Each path below is one point turned by a fixed rotation once a step. After each direction that follows a path, write how fast that rotation turns it, in deg/step (0 if it stays still).
Each turn is a multiple of 5 degrees from 10 to 175, or 0.
Each row of a path follows its step; steps can be skipped.
Rotation 1:
step 0: [  0  24 -29  -2  17 -14 -21  -3   2 -13   3   5  17 -24  11  16  11  15
  47 -32   0 -24 -23  10 -33  18 -13  -3  20  35   8  13   1  -5 -22   2]
step 1: [-20   7  23 -20  40  16  17   1  -2 -34  16 -32  -7 -42 -10  18  12 -25
   2  13  15  16   8  -7 -21   0   3   5  16  25 -22 -16 -11 -21   9  18]
step 2: [-18  12  -1  -8  19  14  -1  22  40 -10   4   0 -17   7  23  22  -7 -14
  -5  -9 -13 -11  -7   1  16  -1 -42 -41   7   0 -10  20 -34  12 -31  27]
step 3: [ -8 -22  -1   7  30   4 -28  26 -31 -15  17  -4   1   1 -11   7 -14 -12
   0 -34  -6  17  22   3  21 -16 -32   9  50  12  -6  -7   5  28  27  -2]
step 5: [ 28 -24  21 -39   4  14   4   0  -2 -15  -2  -2  26  21  37  -1  -2  17
  20 -24 -36  -3  -6  -4 -25  17 -26  11  12  -8  -1 -30 -21  16  12 -17]
step 6: [ 32 -35   2  -2  15   0  18  10  -1   8  -7   0  -9   1 -12  15  12 -15
  21  20  29  11  -7 -26  -8   5  17 -42  17   5  35 -47  -4  28  -3   1]
step 8: [  4  10   8  30  40 -18  20  15  11  30  -3  13  21 -14 -22   1  -2  -9
  -1   1  -3  -2   5  13  -2 -23  -8   4  25 -29  20 -28 -39 -17  15 -37]
step 10: [-16  -5   6 -11  -2   8  19  24  13   6  -2 -18  19  17 -11 -20 -33 -30
 -18 -28 -18 -10 -19  12 -30  -4  13  28  18  24  44  -2  10 -13 -27 -23]
step 13: [ 11  15  23  25  31  20 -13  14 -31  -3   7  26 -33  -8   2 -16  -7 -21
  27  -8   1  25 -35   1 -24   4  22   0  14  -1 -28  -1   9 -24 -13 -23]
step 14: [ 22   3 -34  -5  20 -13  -4   5  28 -16   1 -13 -42  -6  12  52  -4  23
 -13   5 -14  35 -13  16 -27  -7  -3  16  -4  -6 -12   3   1 -18 -29   0]
step 15: [ 20   9  25   3   3  30 -10  23  -7   6 -14 -16 -20 -35 -14  -3  14  20
  -4 -17 -18  20 -17   4  16   9 -14  23  20  49  14  17 -38   8 -11   1]
[-5  0 13  1  6 -2  2  0 -7  3  8  1 12 -6  7  2 10 12  0 10  4 -7  6 -1
 -8  4 -3 -2 -3  3 -1 12 -8 -9  8 -9] -> 95
[  9  -1   0  -6 -10  -4  -1  -7  10   2   2   3   6 -10  -3  -2  -3  -1
   5  -8  13 -10   4  -5   6 -14   7   2  -7   0   8  -5  -8  -6   1  -8] -> 35
[-14   4  -6   1  -5   2   9   2   8  -1   0  -1  -1   9  -4  -2  -3  -6
   2   4  14 -10  -5  -2  -5  -4  -8  11  13   3  -5   7  -7   2   9   6] -> 45
[-11  -4  -5  -8   1  -2  -3 -17  -5  -5   0   1 -10 -11  -5   1   4   3
   7  -3  -1   0   3  -4   7   2  -9   1   3   9 -11   5  -4  -3 -15  -2] -> 20
[  5   1   6  15   1   4  -9  -1   0   6  -6  -6   9   3  -6  -4   4 -14
   9  -2   2   5  10  -5  -3   5 -10   7   6   5  -5  -8   3  -6  -2  -9] -> 145
[  6   2   2   3   0   4  -6   2  13 -16  12   5  -2   3 -10  -6   9   8
  -2   9  -4  -5   1  -1   7   9  -6   5   2  -9   7  -4  -5   6  -5  -3] -> 115
[  9  -7  -5  -1  -3  -7   6   0   1  -4  -5  12  -4  -3  10  -6   8  -2
  18   5   6  -1  -1   4 -10  13  11   2   2  -1  -7  -6   0   0   0   4] -> 55
Rotation 2:
step 2: [-13  20   4   3  26 -38   0  19  -8   5  -2   6  33 -34  21  21   8 -28
  13 -11   9   1   7 -13  -5  -5  50  13   9   4  59  23  13  -1  10 -35]
step 3: [ -7  50 -14  -7   1   9  10 -26 -13   3  -1 -71   1  10 -28  27  11   7
  -6  -2 -12  -3   8   1  41  -5  15   9 -14  21  -5  32  28  22  -5 -12]
step 4: [  1 -20  41  18  34  42  12   6  -1 -25  11 -22   5 -17  -5  -7  -2  25
   3 -14  12  -6   4  55  -3   0  41   4 -14  28  16  13 -36  24   0 -12]
step 5: [  3 -10   7  -5 -30  -6 -31 -28 -28  -2   0  -9  -9  14  -9  18 -37  21
   2  32 -24 -21 -35  -1 -21 -19  12  22  10  39 -17  15 -40 -13  19 -28]
step 6: [-17 -23  18  17  58 -18   9   4  20 -33  30  -6 -24  11  22  -7 -35  34
  17   4 -20 -14  -3 -38  -9 -18 -20  18 -21  10 -10  13  13  -6  10  23]
step 7: [-17   0  -2  13  -9 -43  35 -50   3   1 -11  28  30  14  27   6 -14  18
 -21  14 -27  35  15  -1 -18 -22   9   9 -34 -19  23  -9 -14   1 -11 -17]
step 9: [ -8  -6  29  26  16   0   0  -4  -7   0   5  -5  -2  22  31 -11   2 -20
 -34  -4   9 -22 -22  18  -3  19  63  -7  16 -37   5 -53  10   7  16 -19]
step 10: [  2   9 -32  27 -25 -29  18  -5   0  16 -38 -39 -36  -3 -30  -7 -16   9
  30  25  -4 -29 -10  -5  13  23  14  12   8   1 -17 -45  -9  18  13  13]
step 11: [ 51  -7  13  24   4  27  24   0  17 -29  13  -7 -21  -7  22  30 -40  -1
  30  -5  20 -26  16   5 -16   3 -21 -27 -17 -33   4 -25  -2  20 -15  -4]
step 12: [ 59  25   6 -39  -4 -23 -11  -7  18  -7 -36  23   2  17  14 -20  12 -12
  21  41 -28   6 -20   5 -12  11 -24   1 -18  -7   2  -8 -32   7  11 -27]
step 13: [  7  31  -6  -5  26 -31  -9  28  23 -39  -2  31  -8   3  -2  19  -9  -2
  37 -14  41  21  -9 -42   2  22   9 -12  15   2   8  20  27  -7  21 -21]
[ -2   1  -4  -8  -8   2   1  -3  -4   7 -13 -10  -6  -3  -5  -5   9   1
   0   9  -9   5  -8 -13  -2  -8   0 -10  -9   5 -10  -1   1   1   1  -8] -> 155
[  9   0 -12   1   3  -7   0  11   0   8  -5 -10   3   2  -3  -1  -6  -1
  -8  -4  -3  -3  -9   3 -12   8  -2 -11   1 -11  10  -7   5   1  -8   4] -> 35
[  0   1  -5   7  11   2   7  11   2   5  -6   4 -15   0   0  -4   6   7
   5   3  -7  -3  -1   6  11   9  -8   0  -2  13   5   3   2 -12   0   3] -> 160
[ -3  -3   0  -4  15  13  -5  -1 -11  -6  -3  -6   8   3   4 -16  -6  -3
   4   2   3   1   3   3   7  -4  -5   1 -10  -7   2 -10   5  -5  -3  -7] -> 140
[ -1   1   0  -2  -5  -7   3   8  -8  -4  -6 -10   0   5   2   3  11  -4
 -10 -13   5  -4  10   7  11  -9  10  -3   2   8   3 -11   3  -1   6   2] -> 60
[ -5  -6  -8   0 -10 -10   7   1  -6  -1 -10   4   7  -2  -1  -9   2   0
   0  10  18  -7  -1   2  -6   5  -3  11   0   6   6   5  -3   0  -2  -9] -> 140
Rotation 3:
step 0: [ 16 -20 -22  -9  21 -25   4 -40 -22 -35   5 -28   2  13   1  28  32  14
 -22   8  21  20   5  24   7  23  13   9  18 -16  18  10  -5  23 -16 -20]
step 3: [ -6 -30  -3  36 -23  -8  -4 -18   7 -10  -2  -8  17  29  -9 -24   1   7
 -28 -16  -4   2 -24  -2  -6  18   7  69  13 -11 -21  18   2 -15 -10 -24]
step 4: [ 27  -9  -7 -31 -10  10  14  14  11  -9  -7  -1 -14   7 -16  19 -12  29
   1  24 -26   0  33  36  15  -1  43  44  17 -21  -3  25   7  -3  -1 -17]
step 5: [  6  20 -32 -10   4 -12  12  -3  44  32  10   3 -25  14  11  11 -20  -1
   6 -31 -11  23  10 -25  -9  21  -3  24  47  13  14  22 -13   5  27  -9]
step 6: [ 15   0   9  11 -20 -23 -16 -30 -25  21   8 -26  25   7 -24   5   3  32
 -21 -15  24  19  25  18   4  10  -4   5  38   9  37  11 -19   7 -16 -29]
step 7: [-23 -23 -16 -21 -34 -27   5  19 -41   5  10   2  -6 -12  -7 -10 -30   5
  18   7   3  20   8   4 -27  -8  -8  41   4  19  -9  35   0 -28 -20 -15]
step 11: [-18  10  -7 -16  28 -22  18  -9  -5  12   8 -17 -43 -31   8  20   2 -21
   5  -3 -20  22  12 -27 -31   3 -34  19  27   0   5  39   7  24  10  -1]
step 12: [-11  -9   6  30   6  -4   7 -45 -41 -12  45  -9   9  -1  16  14   8 -10
 -18   1  14 -10  35   8  11   5  -9   4  22   8  23  10 -42  31 -12  -5]
step 13: [-25 -39 -26 -27   2 -19   2  -8 -28 -29  23  22  17  -3 -24 -14 -13 -43
  23   8  -6   2   7  -4  16  19  -8  27 -10  -4  -2  15   7  -7 -25 -32]
step 14: [-26  11  10   7  -2  20 -12  -7  10  -5  21  -8  -4 -30  -2  -3  -8 -20
   0  16 -10 -26  23 -17  39 -15   3  45  10 -23   8  19  40   9  39 -11]
step 15: [-18   0  12  37  27   3  31 -15  30  17   7  15  -9   8   1   9  25   0
 -11  -6  -7   5  -5  -1   7  28 -17  49  12 -33 -10  15  -4  20 -28 -33]
[ -7  -2  -4  -4  -6  -7   8   5  10   2   1   6  -5   4   0  -9  -2 -14
  -4  -6   0   8 -12 -10 -12   8  -8   2  -2   2 -10   6  -3  -3  -6   0] -> 175
[  2   1  16 -11  -6   9  -3  -6   6   2  -5   4   2  -3  -6   1   5  -7
  -5   0   8 -11  -1   6  -8  -7  -1   8   7   4   5  10  -3   3  -7  12] -> 135
[  1  -4  -8  -8   2  -9  -5  11   2   7  -1   9   3  -1  -9   4  -3   0
  14  14 -10  -9   5  -4   0   3   6   0  -7   7   0   8  -1   1   4  10] -> 120
[  4   1   6   2  -4   7   4  11  -1  -9   4   8  12  -6  -2  -3   7   1
  -4  -5  -8  -8  -5  -8   2  -5   3  15 -12  -1   0  -3  -1  -7   7 -11] -> 65
[  1 -10  -8  -4  -9   2  -6   4 -15   4   9  -3   3  -8  -2   3  -6  -3
   1  -1  16  -1  -1  -8  -6  -2  -7   4  -3  -1   2 -12  -8  10  -1   2] -> 65
Rotation 4:
step 0: [ -1 -24 -11   9 -13   5  14  -2 -11  16  40   4 -14 -20  -8 -23  12  25
 -11   7   5 -11   1 -38 -14  22  -3   8  16  -1  22  27   6 -20 -17  35]
step 2: [ -5   2 -21  -8   8   0  24   6   1   2  13  -8  -3  -6   5   0  39  19
  29   5  25 -15  23  -4  -7   8  31  -7  33  -2  48  -7  14  -2   8 -16]
step 3: [ 11  29 -16   6  15 -25 -38 -17  -2   1 -11  15  31  14   4  -7  -5  -3
  11  -7 -17   1   5  18  16 -10  25  15  -4   3 -12 -30 -29 -34   7   9]
step 4: [-32 -20   9 -25 -14  19   0  -2  12  -4 -22  -3  11 -18   9  -5  32 -21
  37  20  15 -16   5   8  30   9  22   9 -16  12  11  14  18  11   0 -26]
step 5: [ 25 -23  16 -10   3  -1  -3  -8  -9   3  10  -8  -1   9  16  -1   0 -12
  -8  -2 -30  15 -43  -2   2  19  16  -5 -24  11 -27 -21   1 -44  11  31]
step 7: [ -1 -14  25   4  16 -13  41 -13  -4  17  37  -1  -5  15  -2 -11 -13  23
 -14  10   2 -10 -32 -14  -8 -18  -8 -19  27  -3 -13 -14   3 -37   0  -2]
step 8: [ -2  25  -8   7 -15  27   5 -13 -10   2 -25  17  27  -5 -16   3 -22  18
 -37 -10  18  33  38  -6   3 -25   6 -12   9   3  10   9  -1   4  10 -16]
step 10: [  6  28  -6 -18 -15  20 -10   7 -22 -29 -25  46  21   6  -2  -6  26 -20
  -1   0 -11  24  12   7 -25  -3 -14   4  -4  -2  -2 -25 -14  -5  16   7]
step 12: [-14   2  19  15   1 -12   8  15 -15  -5 -11  11   2 -13  23 -13 -10 -28
  -7 -15 -19   0  -9  -5   3   3  14  38   5 -22 -25 -42 -24 -10  32  16]
step 13: [-16 -32  20  -3 -19  11   4  20  24  29  -1 -20  14 -19   1  22   4  32
  19   5 -12  22  12  -7  24   9  19   0   9  -9 -10   5   2  13 -30 -32]
step 15: [ 13  -6 -13  -4 -21  43   0  11  -4  -2  -6 -14  24   6  -8 -11 -24  23
  12  27   7  -2  16  29  -6  -4   4 -37  -2   9 -13  -5  -2  37 -10 -30]
[ -2  -5   4  -8   0  -2  14   4  -5  -3   5   2   2   3  -2   1   3  -7
  -3  15   2 -12  -3  -2  -2   5   4  -8   2  -5  -2 -10  -5  11  17  -2] -> 140
[  0   1   7   1  -3   5   6  -7   9   7  -5   4  -9   9   6  -4 -10   0
  -9   5 -16  -8   3   6  -2  -1  12  -3  -8   4   4  -3  10   2  -8  -2] -> 40
[  2   1   0   7  -7   9 -12   1   5 -17   7   4  10  11  -6   6   0 -13
   6   6   2  -7  -1   4   2  -4   4  -1   4  12   2   1   7  -3   0   2] -> 60
[-3 18 -6 -6 -9  2  7  1 19  6  8 -9  4  1  1 -4 -7  2  4 -5  1 -2  7 -9
 -4  1 -4 -7  4  6 -4 -2 -4 -3  6  1] -> 55
[  8   6  -6  -4 -10   5  -5  -6  -4   1   2   5  -5 -13  -8   4  -2 -14
  -6  -5  -3   3   3   1  -2 -11   3   1  -5  -4  -6 -10  -6   3  -1 -16] -> 160
[ -6   2  -7  -8   1   0   0 -11  -4   8  -6   6   2   1  15   8   4 -10
  14   2  -4   2  -7   3  -7  -2  -4   4  -8  13   0   3  -5   5   5   4] -> 55
[-10   5   1   3   7  -2  -1 -12  -9   3  -5  -5   4  -4  -8  13   3   7
  -1  -3  -6 -10  12   9   2   7  -1  -4   9   8 -10  -4   6  -4   2  -5] -> 65
[  4   3   7  -4  -6  -3 -13   7   6   1  -7  -8  -1  -3   5   0   5   6
  12  -4  -6  -6  -8   3   4   7  17  11   3  -4   0  -6  -3   0   9  -7] -> 40
